First come named turns, each shown by rows before and after it. For each pair of rows after them, which turns, in which order, take the first row to the second? The first pair is done for you.
E (before => after):
[-3.0 -0.8 -0.7 -6.2  1.0  0.4  4.3 -3.4] => [-3.3 -1.9  0.6 -3.5 -3.6 -2.3  5.0  0.4]
[ 10.1 -13.5  -4.9   2.0  -8.1 -11.6   5.9  20.7] => [ 11.8 -11.9  -7.9   9.3   1.6  -1.2   4.8  21.5]
[ 4.9  3.5  1.9 17.3  1.1 10.3 -0.8 17.7] => [ 3.6  4.1 -5.3 12.1 14.9 16.0 -3.6  6.2]
[-3.0 -3.2  6.7  6.3 -0.6 -1.3 -0.4  1.1] => [-4.0 -1.0  6.5  7.7  2.1  1.5 -0.5  2.0]
Q (before => after):
[  3.5   0.6   6.3  -3.4 -13.9 -16.5 -11.2   0.6] => [ -0.6  -0.6   5.4 -10.4 -17.0 -12.6   0.8   3.9]
[ -7.2   3.7  -0.9  -5.5  12.1  -3.1   2.8 -12.3] => [-9.6  3.6 -1.2 -5.7 12.3  1.5  8.1 -9.2]
[ 0.4 -1.3 -1.3 -4.3 -0.5  0.7 -0.9 -6.0] => [ 0.2 -1.2 -0.9 -4.4 -2.0  2.4  2.4 -4.3]
G (before => after):
[ -6.6  13.7  -0.9  -0.8  26.9   0.2 -10.0   6.7] => [ -6.7  14.9   0.7   0.1  26.6   1.2 -10.1   8.2]
[ 13.7   5.7  -3.5   2.6  -3.7 -10.5 -22.2 -11.8] => [ -0.2   5.5  -7.1 -21.7   7.0   6.5   4.3 -20.5]
[-10.3  10.3  13.8  -5.6  14.3  -0.5  13.9   2.3] => [-3.5 12.5 17.9 11.2 10.3 -2.0  4.9 14.6]
Pairs:
(2 to 3 turns a pair)
[ 10.3   1.1   4.3  26.1 -10.6 -12.6 -11.2  16.5] => [ 12.4   1.6  -5.1  27.8  10.3  -4.2 -22.1   6.6]
Q E E
[  1.2   9.1 -19.7  -1.6  30.3  13.2  -3.1 -14.8] => [ -1.2   1.2   5.0 -12.1 -25.2 -28.5   7.8  -0.6]
E E E
[ -4.5  -0.3  14.2  31.2 -25.9 -26.3 -12.2  21.7] => [ -2.0   8.7  -8.2  38.5  25.4  14.5 -21.4   8.9]
E E
[ 3.2  5.2  8.9 26.1  2.2 21.9 -4.7 16.3] => [  7.7   6.7   0.2  18.8  17.9  14.9 -22.8  -7.3]
E G
[ 5.6 -4.2  4.1 12.3 -0.7 -3.2 -5.7  7.7] => [ 3.2 -4.1 -3.0  7.3 13.6  2.7 -7.7 -3.2]
E E
[-18.2   5.0  -9.9  -8.1  10.0  15.0  21.4  -3.9] => [ -7.9   6.0 -15.6  -1.2  22.8   6.3  -8.3 -18.7]
Q Q E
[ -6.9   4.3 -10.8  -2.4  22.0  21.0   9.9  -5.5] => [  4.9   5.8 -11.2  13.3  20.2   5.2 -19.7  -8.3]
Q G G
[  5.3   2.0  -5.2  -9.5  21.5  -8.2 -11.0 -24.9] => [  5.9  -2.3  10.9  -7.4 -11.5 -30.3  -7.2  -9.9]
E E
[-11.6   0.4 -11.3 -27.6  23.2  32.9  15.1 -15.0] => [  9.5   5.6 -11.1  19.1  29.9  32.9 -21.7   0.6]
Q Q G
[  6.9   3.0   2.1 -23.6  25.8  -2.4  14.2 -23.5] => [  3.2   1.4   8.8 -27.2  11.7  -4.0  27.2 -15.7]
Q E
[  3.9  -6.4  11.8  15.2 -21.9  -1.9  -5.6  14.0] => [  8.1  -4.9   6.3  22.3  -9.4   8.1 -13.8  13.3]
Q E
[ -4.2   0.1   5.4   2.8 -12.7  -0.7  13.1  16.5] => [ 1.0  3.4 -2.4 15.3  5.9 12.7  2.8 14.2]
Q E
[-3.3 -4.4  6.1  3.4 -5.3  6.2 12.1 11.3] => [-6.3 -4.1 -2.2 -7.1 10.4 13.2 10.7 -3.0]
E E E
[  0.5  -0.6   4.2  -7.1 -10.4 -22.9  12.7   1.7] => [ 5.0  4.5 -5.4 16.8 14.3  6.9  6.7 13.5]
E E E
[ 18.0 -21.4  -1.9  -1.9 -15.2  -5.3 -14.5 -18.3] => [ 13.8 -23.5   2.2  -8.4 -24.9  -7.0  -2.2 -13.4]
E Q
[-14.3 -11.2  -3.5 -25.2  15.4   8.7   8.8  -8.9] => [-13.1 -14.0  12.7 -19.9 -15.8  -7.7  14.3   8.3]
E E
[-13.5   2.5  -9.1 -23.3   9.6 -15.5   1.4 -24.8] => [ -7.3   0.8   9.5   1.5 -27.9 -27.9   6.3  10.4]
E E
[  5.3   1.4  -3.8 -29.4  12.9   6.5   4.7  -4.3] => [  9.0  -1.0  10.2  -9.1 -15.3  -2.0   6.6  24.5]
E E E
[  1.4  -4.3  -2.4 -10.5   6.7  -6.1  -4.7 -17.4] => [  4.6  -6.0   8.6  -0.9 -13.9 -14.6  -2.2   0.3]
E E
[-11.0  12.6   5.3  21.2 -27.7   8.6  24.8  28.6] => [-12.6  18.7 -17.1  15.5  19.1  36.9  19.4   4.3]
E E
[  1.4  -5.6   4.3  -5.9   8.9  -0.5 -13.2  -3.6] => [  1.4  -7.5   9.4  -6.4  -0.5  -9.0 -11.6  -1.1]
E E
[ -0.4   2.1  12.0  22.6   4.6 -16.4 -14.0   3.2] => [ -2.7   5.5   3.0  17.2  19.7  -7.7 -15.5  -6.6]
E E
[ 9.5  3.1  7.0 33.5 -5.8 15.0 -2.9 31.2] => [ 16.5   3.9  -3.7  30.0  13.3   3.3 -32.6   4.3]
Q E
[-1.7 -4.3  8.0  4.7 10.4 15.1 14.8  6.6] => [ -5.7  -6.8   8.0 -13.0   4.0   2.2  18.0  -6.3]
E E E
[ -2.7   0.5 -17.4  -0.5  18.7  13.1  -7.0 -18.8] => [-13.1  -5.8  -2.7 -17.8 -14.5   1.5  20.1  -5.4]
E E Q
[  1.7  -2.1  -6.7  -4.7  21.5   4.8  -0.5 -13.5] => [  1.8  -6.3   9.2  -2.0 -14.5 -17.6   4.5   4.0]
E E E
[ 1.9  8.4  2.5  3.6 11.8 17.5  2.8 18.3] => [  8.7   8.9   1.8   8.7  14.9  12.0 -11.0  13.5]
E G
